In the rows, zero is written as 128.
The rows of A fall into 4 groups, and each row is roughly a mix of its group's hidden directions.
A:
[[147 139 109 167 201 158  96 129 133 142]
 [161  84  96 127 152 163 102 185 133 133]
 [138 121 116 116 138  95 164 150 101  52]
 [ 85  62 115 142  93 106 103 125 138  98]
 [189 156 175 146 106 134 143 166 107 142]
 [ 73 120 188 149 104 161 144 103 142 121]
 [107  91 108 131 168 176 116  83 160 107]
 [114 128  70 175 155 126 123 108 136 181]
 [126 137 166 153 134 141  87 124 171 191]
 [113 201 161 157 127 121 162 130 158 114]
 [147 112 150 122 136 130 155 117 216 129]
 [ 84 112 143 109 111 188 129  94 164 100]
 [152 188 147 165 103 112 155  83 138 114]
 [135 101 104 107 131  81 115 142  87 189]
 [121 108  71 155 171 112 154 133 135  77]
 [ 89  92  98 130 112 118 116 188 164 103]
 [ 74 162  96 125 125 141 190 114 149 120]
 [127 178 169 121 133 139 108  88  72 110]
 [ 77 125  90 100 148  75 133 150 149 158]
 [109 138 143 101 133 143 117  93 210 138]
 [171 137 133 176 117 162 120 153 186 144]
 [ 83  52 133 140  99 124 100 119 116 134]
 [172 161 159 200 142 130 143 123 146 123]
 [ 61 154 116 115 140 110 142 180 113 157]
 [117 138  88 154 174 165 154 101  79 120]
 [114 191 166 124  71 107 141 140 112 123]
 [104 107 141 109 200 122 118 149  91  94]
 [167  89 131 176 126 115 147 181 126  95]
 [106 104 106  78  92 118 181 159 146 112]
 [ 89 132 117  95 126 189 182 123 114 114]
 [ 95  52 152  93 142 128 127 149 106 117]
 [170 185 141 140  91 109 118 179 136 129]
 [104 186  86 176 154 123  96 118 128 120]
 [120  85  66 126 115  96 109 131 160 166]
 [191 112 160 161 110 171 106 106 110 138]
 [ 79 106 156 152  60 138 137 107 110 130]
 [116  85  81 120 150 156 119  83 158  93]
 [116 173 129 163 159 165 113  70 138 150]
 [165 162 113 151 128  99 176 169 164 105]
 [101  74 113 117 126 191  98 137 101 139]
 [128 154 138  75  74 119 166 155 131  94]
 [165 112  69 138 175 147 104 131 166 126]
 [ 68 127 117  93 113 111  69 124 110 151]
 [145 165 174 118  95 101 167 152 168 106]
 [ 98 165 164  90  84 127  99 151  88 135]
 [ 62  77 110 129 113 110  93 127 123 101]
 [173 100 157 127 121 114 177 119 187 127]
 [ 77 147 130 132 125 109  58 104 132 160]
 [ 93 133 121 135 104 109 167 191 122  83]
 [154 122 101 160 120 157  96 127 140 201]
 [126 107 122  70 116  99 101 176  84 119]
 [136  75 101 133 108 130 125 172 180  92]
 [ 92 122 104 126 114  77 176 140 173 101]
 [ 90 175 132 135  66 132 113  89 135 104]
 [165  88 154 147 180 103 114 158 114  93]
 [ 99 179 133  83 113 154 134  94  80 126]
 [103 150 137 116  45  95 136 131 107 123]
 [155  99  97  79  82 158 125 107 152  98]
 [151 104 150 103 101 141 102 125  73  73]
 [144 130 150 108  94 128 200 144  96  96]
 [ 99  82 167 100  79 155 149 128  97 126]
 [113  95 110  69 168 122 145 140 155 172]
 [122 101 142 179 118 112 124 191 142  87]
 [103 165  90 131  76 109 116  76 121 107]
 [119 170 128 141 182 128 125 110  76 171]
 [139 110 182 147 101  72 162 131 158 140]
 [ 83 182 102 175 136 120 126 110 140  91]
 [140 164 179 187 163 148 115 123 146 141]
 [151 155 175 112 103 114 156 145 157 187]
 [ 70 130 165 104 106 149  92 117 119  82]
 [148 108 100 175 165 148  94 107 139 179]
 [191 128  85 135 166 121 159 140 142 162]
 [110 106 132  70 103  85 114 155 146 172]
 [126 142 145  63  63 131 156 132 126 139]
 [171 143 127 110  66 103 164 128  99 157]
 [111 172 146 119 152 147  87  69 141 158]
 [150 112 153 147 112 117 195 155 133 178]
 [173 131 119 111 170 138 139  75 150 175]
 [137  87  91  79 173 155 138 157 143 108]
 [132 120 110 140 113  94 168 184 155  78]
 [ 96  86 102 124 158 153 145  66 143 105]
 [116 162 135 133 117 138 126 132  38 113]
 [ 77 120 102  95 104 141  89 134 182 114]
 [119  76 100 146 153 173 120  91 171 119]
 [ 82 125 119 124 142 148 118 162 201 108]
 [168 145 126 141 107 129 190  96 177 124]
 [110  86 117 136 170 175 148  81 145 156]
 [149  87  96 109  87 130  96 112  86 168]
 [190 167 123 153 129 164 158  95 151 132]
 [117 169 153 139 190 120 154 109 125 177]
 [161 121 127 209 137 111 108 135 145 161]
 [ 65 111 128  93 119 122 114  89 100  86]
 [100 105  89 139 164 102 100 134 144 190]
 [110  97 138 100 142  64  91  94 137 101]
 [ 60 130 126 127 124  62 117 148 124 112]
 [136 131 140 154 184 108 118 106 172 182]
 [143  80 127 102 130 167 180 147 150 168]
 [150 138  81  76  98 175 136 129 163 126]
 [115 200 104 147 146  99 154  99 152 110]
 [136  66 135  86 144 149 175 159 134 143]
 [131 112 118  82  87 153 176 144 148  82]
 [109  96  77 109 157  76 140 153 139 161]
 [171 159 136 120 165  77 117 101 159 162]
 [116 150 120 128  94  78 109 131 134 200]
 [168 136  79 138 186 138 147 101 139 161]
 [108 181 197 135 157 154 135 132 140 115]
 [126  90 144  67 126  87 122 167 118  95]
 [ 93 164 152 135 122 161  81 100  80 112]
 [122 169 179 141 170 107 141 133  83 157]
 [187  92 154 139 100 165 123 162 108 107]
 [ 91 138 165  55 114 107 126 154 133 147]
 [ 62 153 127 125 128 147 130 174  85 151]
 [144 128 161  96 108  92 190  99 139 158]
 [134 173 178 118 148 160 170  96 158 121]
 [163 178 128 112 139 114 201 134 130 139]
 [142 153 207 106 100 123 125 148 148 102]
 [130 125 150 192 122 128 103 172 103  82]
 [136 150 180 118 114  87 146 183  93 136]
 [151 112 109 132 106 143 183  87 184 115]
 [116  78 122 112  95 175 164  91 140  98]
 [ 88 133 160 149 130  83 159  97 110  79]
 [ 94 169 165 143 110 146 164  90 152  89]
 [135 180 164 120 151 135 159  87  84 152]
 [148  70 145  72 148  90 120 127 149 147]
 [155  71 114 167 125 107 119 173 165 112]
 [135 158 176 177 126 165 101 113 165 106]
 [154 115 120 102 107 188 151 152 169 166]
 [125 126  90 128 150 103  87 105  87 186]
 [123  99  67 126 138 157  72 145 156 114]
 [179  62  90 155 155 132 129 129 129 125]
 [ 73 132 146  92 156 134 104  97  99  83]
 [114 134  71 159 149 163 116 182 124 103]
 [120 129  65 168 148  86 157 134 162 126]
 [196 167 120 163 153 156 100 139 118 121]
 [133 132 185  63 110 113 131 152  93 127]
 [115 161 139  68 127 144 189 100 130 138]
 [125 155 115 112 166 152  87  73 147 167]
 [129 102 100 182 181 142  99 116 119  89]
 [149 130 173 171  58 116 148 132 121 131]
 [ 90 183 117 136 134  92 165 141 148 171]
 [177  69 108 100 152 164 118 142 141 109]
 [158  92 147 129 124 101 182 141 187 131]
 [ 96 140 153 150 138 151  65 114 129  76]
 [157 168 108 195 115 131 130 102 162 152]
 [ 85 115 121  63 117 132 145 144 180 141]
 [181 138 136 104 167  71 117 108 157 114]
 [110 103  91 148 146 148  65 141 107  85]]

In each list below, four rows fit none of the groups, and each other row fits one group, some only roughly. Which are they? Name them in the order they come.
  z281: [161 111 145 159 182 182 141 116 123 163]
  z203: [135 164 114 125 102 166 132  74 177 158]
  z529: [ 98 111 156  56 116 110 106  95 136 102]
  z684: [142 131  89  83 178 141 159 100 125 170]
  z846: [ 92 160 152 167 190 134 100 126 129 156]
  z292: [171  97 136  81 139 180 139  97 140 155]
  z349: [ 74  74 115 124 165 113 102 103 124 159]
  z37: [108 125 203 117 134 118 152 177 106 120]
  z113: [135 182 173 136 124 109  96  92 146 170]
  z643: [119 101  92 104 127 132  95 114  51 128]
  z388: [116 129  74 165 101 129 107 102 120 188]
  z203, z529, z349, z113
  z838: [126 139 111 100  86 145  74  82  89 126]
  z224: [132 148 125 112 190  88  68 131 123 119]
  z862: [157 124  92 164  66 125 133 109 171 110]
  z3: [146 135  80 170 159 107 102 113 180 148]
  z953: [170 131 120  85 110 143 186 116  87 108]
  z234: [176  86 119  85 149 147 159 165 155 131]
  z377: [167  75  67 121  95 146 144 114 129 133]
  z830: [171  81  94 126 153 155 127  74 135 144]
  z73: [123 162 153 161 142 114 167 181 146  84]
  z619: [119 155 114 131 181  93 166 105 180 118]
  z297: [144 119 109 149 133 167 104  56 147 161]
  z90: [160 115 102  78 114 149 153 124 180 166]
  z830, z73, z619, z90
  z213: [153 140 173 164 172 157 114 122 105 175]
  z970: [183 128  92 102 140 104 124  90 179 131]
  z10: [138 129  83 144  87  94 160 132 189 134]
  z122: [142 138 154  94  89 113 118  58 105 150]
  z975: [155 118 145 176 181 100 125  77 116 132]
  z151: [160  96 153  95 129 177 137 159  88  95]
  z339: [113 113 131 138 139 110  59 162 103 176]
  z649: [160 122 109 159 205 108 147 103 124 141]
  z251: [128 124 177 127 128 113 133 156 207 115]
  z491: [166 139  98  96 167 172 149  99 166 142]
  z400: [130 159 125 173 115  99 109 181 179 136]
  z910: [146 113  65 110 140 135  93 133 153 182]
  z175: [116  85 123  81 192 148 123 117  98 121]
  z970, z975, z400, z910
  z460: [152 105 110  70  96 136 189 119 133 117]
  z372: [146 170 177 106 108 121 177 106 151  95]
  z837: [195 134 131 152 116  95  90 134  86 147]
  z262: [192 123 142 110 131 128 185  89 117 145]
  z426: [101 129  90 164 196 109 116 136  98 110]
  z275: [181 111 107 156 142 148  77 118 119  82]
  z456: [162 107  75 107 171 100 134  91 127 158]
  z750: [ 92 134  90 137 101  88  72 119 142 163]
  z406: [127 132 114 172 153 162 106  95  65 110]
  z694: [141  76  87 180 124 125 112 148 120  85]
  z372, z837, z456, z694
  z636: [100 172 132 102 127  99 161  69 133  97]
  z849: [117 131 102 125 181 158 184 127 170 148]
  z710: [155 113 124  97 143 193 167 171 125 118]
  z484: [134 171 140 115 132 143 155 108  48 130]
  z92: [111  88 108 121 122  80 132 103 155  67]
  z422: [147 104 119 135 127 160 195  93 129  83]
  z271: [153 120  85 150 161 127 164 175 127  81]
  z756: [ 99 111 121 103 103 122 170 124  56 108]
  z886: [116 131  74 126 124  62 130 128  94 162]
  z439: [186 159 152 160 163 159 165 144 133 123]
  z786: [119 144 150 164  48 128 138 140 152 149]
  z422, z271, z756, z439
  z267: [130  99  77  99 123 129 173 180 104 112]
  z908: [207 120 127 147 133 121 108 166  98 148]
  z477: [144 147 103 121 126  96  96 120 113 207]
  z130: [173 141 134 151 155 161 150 139  64 106]
  z433: [ 94 101  65 117 146 141 122 184 145 125]
  z442: [165 140  89 154 104 122 174 108 161 172]
  z419: [102 141 164 142  46 142 119 135 149 124]
  z352: [144 121 147 132  47 154 135 152 104 100]
  z711: [143 126 110  96 146 158 107  77 189 146]
  z651: [100 148 133 108 187 129 160 149 151 180]
  z202: [105 162 135 147 150 158 121  81 153 188]
  z908, z477, z352, z202
  z366: [154  88 136 160  76 176 117 113 122  96]
  z716: [125 187 125 126  80 130 164 164 162 110]
  z617: [123 124  87 121  66 106 181 103 144 117]
  z69: [ 95 146 144  76 116 189 148 102 141 147]
  z543: [125 102 122 130 203 150 129  96 134  83]
  z892: [106  95 120 123  63  82  86 133 120 128]
  z538: [ 80 135 172 108  83 129 137 122  79 154]
  z956: [136 124 130 122 160 174 156  58 134 158]
  z938: [ 60 145 103  88  93 139  95 118 120 117]
  z809: [ 65 102 177 111  92 124 107 144 133 152]
  z545: [159  96 185 113 133 139 179 162 107 120]
  z341: [105 141 131 170 127 102  76 136  66 136]
  z986: [148 162 113 169 123 105 164 119 144 193]
  z716, z956, z809, z545
  z523: [ 97 155 111 182 165  90  85 127 133 112]
  z403: [ 72 148 124 114 124 108  98  64 152 140]
  z911: [140 133  65 137 150  96  76 159 146 118]
  z894: [ 98 139 143 110 130 117 204 176 122 123]
  z532: [ 89 161 171  79 154 121 164 155 135 114]
  z118: [105 120  98 123 112 107  58 105  91 158]
  z394: [ 89  99 133  92 138 160 107 107 122 193]
  z709: [105 163 183 114 148 142 103 134 137 188]
  z163: [115 100 123 145  57 134 107 180 139 110]
  z700: [127 115 170  74  90 127 110 107 108  79]
  z403, z911, z163, z700
  z432: [120 105 162 114 136 178 101 158 179  94]
  z549: [190 134 111  97  74 139 152 146 153 112]
  z353: [113  96 107  99 165 178 110 113 100 174]
  z590: [ 78 136 103 138 119 128  52 138 103 128]
  z732: [116 116 112 124 103 198 139  91 175 142]
  z9: [167 132 102  67 134 111 141 139 182 149]
  z85: [177 151  88 131 115 108 116 138 103 190]
  z455: [112 122 133  49 139  82 150 124 105 126]
  z517: [145 110 155  98  95 115 197 143 157 105]
  z603: [126 110 203 119  99 168 129  98 136 150]
  z915: [105 162 135  96 113 111 109  74  86 168]
  z211: [ 53 102  94 110 138 124 136 118 129  86]
  z875: [126 165 179 147 151 109 125 144 110  64]
  z703: [136  98  83  99 106  76 154 159 160 115]
  z549, z9, z455, z603
  z157: [103 152 151 131  98 161 135 159  97  63]
  z43: [112 184 124 151  74 115 171 151 146 138]
  z488: [154 119 125 167 128 158 140 179 101  71]
  z106: [132 104 141  78  79 159 140 133 180 110]
  z386: [ 94  75 136 102 157 136 115 124 132  65]
  z486: [110 128 110  75 169  74 118 128 104 161]
  z108: [149 135  69 168 137 107  93  94 149  98]
  z528: [168 158 164 171 108  98 116 132  93  89]
  z893: [ 90 142 109 194 172 126 142  92 131 122]
  z317: [115  86 121 185 148 173 105  90 121 138]
  z928: [156 118 128  75 117 152 168  95 180 120]
  z43, z486, z893, z317
